128 stands for zero in the data rows.
Here is a table of points, one per row:
162 147 167 133 139 99 129 154 116 145 116 165 150 115 128 95 127 104 112 172 105 95 116 114 146 81 131 116 106 109 91 149 134 134 80
145 144 103 128 144 148 84 88 92 153 143 106 123 160 123 167 150 159 119 121 150 106 117 114 71 75 141 132 123 71 123 155 152 87 157
157 139 80 162 159 151 145 130 170 129 138 120 126 149 121 137 165 102 153 148 133 163 146 107 127 143 159 115 121 80 148 123 120 144 100
138 145 122 115 142 129 102 120 52 126 100 176 137 124 149 112 145 132 95 147 55 157 121 173 121 152 174 121 117 145 150 164 135 113 115
121 128 101 142 120 102 91 152 104 80 88 113 143 130 158 156 166 161 138 92 128 85 158 107 121 154 121 139 128 113 143 129 142 113 109
121 126 193 138 122 134 143 174 129 132 154 115 113 152 126 131 99 156 140 158 116 141 174 134 105 94 137 92 105 90 139 124 120 110 122
149 120 142 121 148 134 144 116 111 130 130 138 126 155 104 106 153 152 135 120 113 160 139 103 157 157 139 123 154 164 108 113 155 72 106
113 112 106 131 109 113 115 161 132 90 106 123 170 147 142 121 89 162 119 133 156 135 141 159 166 76 158 136 146 180 155 129 159 110 131
173 109 131 127 93 116 164 138 131 129 119 137 127 140 100 181 129 89 113 142 151 126 129 145 118 148 133 112 120 169 115 129 157 117 158
97 107 151 152 128 131 151 108 140 110 132 151 91 143 94 144 121 149 86 167 131 115 103 128 102 154 139 124 96 127 126 126 185 115 109
132 138 131 118 139 120 120 101 113 137 122 148 151 151 119 124 107 115 136 165 77 111 130 65 124 115 107 128 122 167 136 135 121 176 149
95 162 134 100 132 149 133 102 160 142 95 129 139 178 168 98 116 115 145 151 102 88 150 170 149 117 136 92 155 117 138 144 103 102 96
136 111 136 78 120 169 139 127 111 99 110 137 124 110 128 136 118 114 148 141 100 163 121 113 126 107 113 154 158 103 72 86 120 125 148
140 120 129 89 137 154 116 113 150 124 126 156 156 152 124 142 122 155 146 125 115 133 154 152 130 149 99 74 104 130 100 120 122 148 118
148 126 128 149 95 135 145 129 137 162 149 130 105 104 95 119 111 127 170 149 111 85 123 102 131 138 151 112 139 139 124 112 117 99 143
113 110 102 97 113 116 111 138 131 127 158 139 113 120 185 158 158 108 128 110 127 110 153 87 134 91 83 88 154 115 135 109 180 136 82
129 122 71 80 184 107 122 128 119 123 110 104 143 116 96 119 118 95 46 117 132 88 134 150 97 163 158 129 131 134 136 104 126 109 127
155 78 131 129 181 160 96 138 153 102 106 166 173 126 122 117 107 122 119 148 135 122 105 122 164 151 151 111 141 145 100 146 76 124 164
133 131 158 124 154 126 144 143 147 157 164 169 125 85 154 113 132 128 166 106 106 136 127 139 101 154 156 166 158 165 116 122 143 93 167
148 130 102 124 145 176 130 128 96 136 146 139 112 103 90 116 92 171 105 159 155 104 167 137 115 112 115 177 116 151 111 131 102 121 103
144 161 186 108 145 153 131 130 98 72 169 102 139 140 121 69 141 122 100 157 193 143 98 141 128 127 107 111 137 109 148 84 125 137 128
120 151 95 113 118 151 146 137 121 130 133 120 120 98 147 164 155 92 157 184 124 154 143 140 116 77 115 178 139 128 152 148 125 117 159
144 77 152 137 118 133 129 86 136 116 118 134 167 109 114 105 127 144 97 129 122 124 128 144 169 127 151 75 109 161 176 100 117 84 126
105 93 119 140 103 147 113 131 97 121 121 139 74 109 139 116 136 76 116 98 118 149 116 126 127 124 134 160 99 136 149 144 82 117 122
107 123 121 135 161 96 87 125 136 162 95 80 167 149 185 80 89 104 153 117 147 158 131 111 118 148 157 127 111 115 144 116 149 146 111
155 92 134 114 90 115 174 146 110 142 117 144 150 148 169 141 119 141 127 116 137 125 111 117 130 115 108 117 123 144 106 126 112 126 121
156 178 126 157 123 138 167 155 145 159 156 90 148 130 175 145 92 144 130 155 138 179 104 130 91 161 107 142 124 122 116 146 121 99 142
133 169 117 125 134 115 132 104 144 145 113 54 86 150 145 163 119 124 88 143 113 128 157 129 149 130 127 92 168 93 140 136 147 173 126
122 135 136 122 147 122 112 148 147 145 94 130 104 115 136 151 162 161 141 116 138 122 166 151 102 108 124 108 143 125 144 129 75 180 130
131 156 131 105 136 141 145 147 122 112 155 113 144 118 118 178 131 123 117 98 102 135 109 97 129 140 100 157 120 166 142 111 66 155 112
119 110 124 155 197 89 130 88 105 98 128 185 111 95 188 135 94 118 159 137 164 118 171 152 140 202 86 108 146 117 135 153 115 138 156
145 156 111 96 138 140 101 132 119 107 163 112 107 153 148 127 92 138 163 158 121 128 130 113 136 131 104 162 122 143 156 155 184 167 139
125 167 136 138 118 106 120 95 126 127 129 103 133 92 108 136 86 166 146 83 121 118 168 138 122 142 158 119 152 102 122 154 153 157 102
154 167 149 117 101 109 135 110 135 146 123 149 134 122 115 85 140 195 99 55 143 124 133 108 105 133 132 122 135 161 143 124 162 175 162
126 80 147 124 117 146 142 134 140 142 144 96 126 116 92 114 154 98 123 158 134 117 174 159 110 122 123 179 122 135 119 149 135 139 139
109 129 141 142 105 104 137 130 77 106 119 148 122 156 90 142 139 129 142 134 155 106 98 117 179 87 155 117 145 100 122 125 118 112 111
171 135 126 152 102 91 105 129 105 110 142 123 155 87 129 117 135 134 100 164 92 87 107 114 135 154 147 198 106 124 111 112 128 121 139
72 126 150 127 133 123 101 119 117 169 170 164 165 143 99 172 107 85 123 98 156 118 109 106 116 140 190 160 134 69 131 80 142 147 85
101 111 128 140 109 136 153 123 169 138 115 132 102 124 127 122 114 133 114 95 143 110 125 137 181 94 152 160 96 121 107 119 141 137 140
131 117 133 125 137 119 176 101 132 90 99 154 118 83 123 130 121 125 162 137 132 160 74 144 105 88 150 146 129 139 121 178 139 112 104
102 136 114 116 110 143 154 117 142 109 79 157 97 121 119 98 120 135 122 117 134 112 97 114 157 155 99 188 142 102 155 114 156 121 139
132 129 129 106 103 146 120 107 147 181 135 136 112 128 99 145 129 129 150 92 143 216 104 142 171 154 135 150 140 102 140 172 113 126 106
131 44 139 101 157 57 187 98 143 145 118 133 104 129 152 122 110 173 155 134 118 119 129 118 131 158 119 100 169 130 104 105 87 146 111
114 124 89 150 102 103 121 185 103 153 96 130 144 108 125 160 123 79 132 108 128 129 96 155 109 103 75 129 188 89 149 148 138 135 117
79 102 136 166 104 99 144 165 141 135 149 131 120 135 112 137 169 165 111 177 93 137 133 115 96 123 131 158 127 116 139 137 110 107 151
136 123 125 194 146 133 125 120 136 153 90 131 102 129 174 112 121 107 136 128 160 118 125 110 129 115 132 109 139 165 145 100 119 151 148
157 162 120 145 101 158 166 142 159 115 93 146 136 119 114 123 127 83 99 87 126 121 137 107 149 126 102 135 103 84 111 129 117 140 167
146 164 109 98 109 159 143 127 150 114 138 134 175 168 111 120 157 132 123 139 148 87 113 146 109 119 103 125 111 107 149 139 146 107 146
111 160 125 140 111 143 135 96 78 113 135 131 114 186 115 155 138 130 112 117 155 158 169 130 159 114 134 155 121 146 106 161 125 128 146
119 129 129 146 142 180 152 170 119 179 119 134 151 92 157 143 173 124 131 113 160 137 72 93 145 156 134 127 95 168 125 144 152 135 106
119 153 102 106 116 115 97 170 122 133 153 145 127 128 99 103 122 127 131 66 114 79 80 119 142 100 154 151 92 135 151 176 87 132 134
97 108 123 175 139 173 145 150 162 103 117 100 122 105 145 123 146 94 135 107 107 136 93 127 94 142 115 128 130 141 120 129 157 155 84
121 130 121 154 187 93 111 132 141 141 126 108 77 179 112 126 148 145 109 134 127 93 95 154 155 131 122 87 117 125 139 133 117 152 146
105 141 137 116 99 71 88 123 148 132 87 149 85 88 77 162 114 120 152 144 142 166 146 114 126 83 105 170 137 166 108 84 95 81 123
102 135 68 119 117 75 95 117 140 125 158 129 117 116 142 124 107 155 158 134 129 174 132 118 127 159 110 80 110 95 122 101 107 112 140
131 98 110 167 110 142 115 77 136 110 161 100 147 122 131 85 180 159 123 143 132 140 146 205 110 132 63 116 143 143 105 95 140 145 130
108 124 142 104 85 113 134 161 103 112 113 89 136 103 122 89 128 100 146 107 124 108 115 154 96 141 162 92 96 137 111 97 119 135 165
105 132 136 133 160 147 130 125 109 134 126 52 170 131 114 146 110 141 145 111 88 148 152 132 146 122 73 85 95 136 109 116 143 108 146
135 101 171 89 154 98 109 112 173 142 172 98 121 142 101 101 140 109 123 91 124 130 145 111 129 156 95 116 149 125 135 168 154 126 138
160 155 148 148 108 159 68 149 140 110 165 141 113 144 150 123 121 99 119 104 139 132 131 150 117 134 173 112 126 152 98 99 131 155 126
120 122 159 125 114 159 105 109 141 102 161 103 122 139 134 130 149 134 119 154 125 141 140 99 120 107 145 119 125 121 138 120 89 125 98
Along one direction, these points spread out more than along any other. Take the direction at right angles to it along which they spread out most. Go by this last direction. For each point below, how far along it does it lie, from 0 to 99? The average is 50, and the first point in the table lies past the average. One standard deviation of the points above along it is 16.
154 167 149 117 101 109 135 110 135 146 123 149 134 122 115 85 140 195 99 55 143 124 133 108 105 133 132 122 135 161 143 124 162 175 162 54
125 167 136 138 118 106 120 95 126 127 129 103 133 92 108 136 86 166 146 83 121 118 168 138 122 142 158 119 152 102 122 154 153 157 102 37
144 77 152 137 118 133 129 86 136 116 118 134 167 109 114 105 127 144 97 129 122 124 128 144 169 127 151 75 109 161 176 100 117 84 126 86
129 122 71 80 184 107 122 128 119 123 110 104 143 116 96 119 118 95 46 117 132 88 134 150 97 163 158 129 131 134 136 104 126 109 127 57
105 93 119 140 103 147 113 131 97 121 121 139 74 109 139 116 136 76 116 98 118 149 116 126 127 124 134 160 99 136 149 144 82 117 122 56
133 169 117 125 134 115 132 104 144 145 113 54 86 150 145 163 119 124 88 143 113 128 157 129 149 130 127 92 168 93 140 136 147 173 126 13
160 155 148 148 108 159 68 149 140 110 165 141 113 144 150 123 121 99 119 104 139 132 131 150 117 134 173 112 126 152 98 99 131 155 126 45
136 123 125 194 146 133 125 120 136 153 90 131 102 129 174 112 121 107 136 128 160 118 125 110 129 115 132 109 139 165 145 100 119 151 148 58
138 145 122 115 142 129 102 120 52 126 100 176 137 124 149 112 145 132 95 147 55 157 121 173 121 152 174 121 117 145 150 164 135 113 115 66
111 160 125 140 111 143 135 96 78 113 135 131 114 186 115 155 138 130 112 117 155 158 169 130 159 114 134 155 121 146 106 161 125 128 146 34
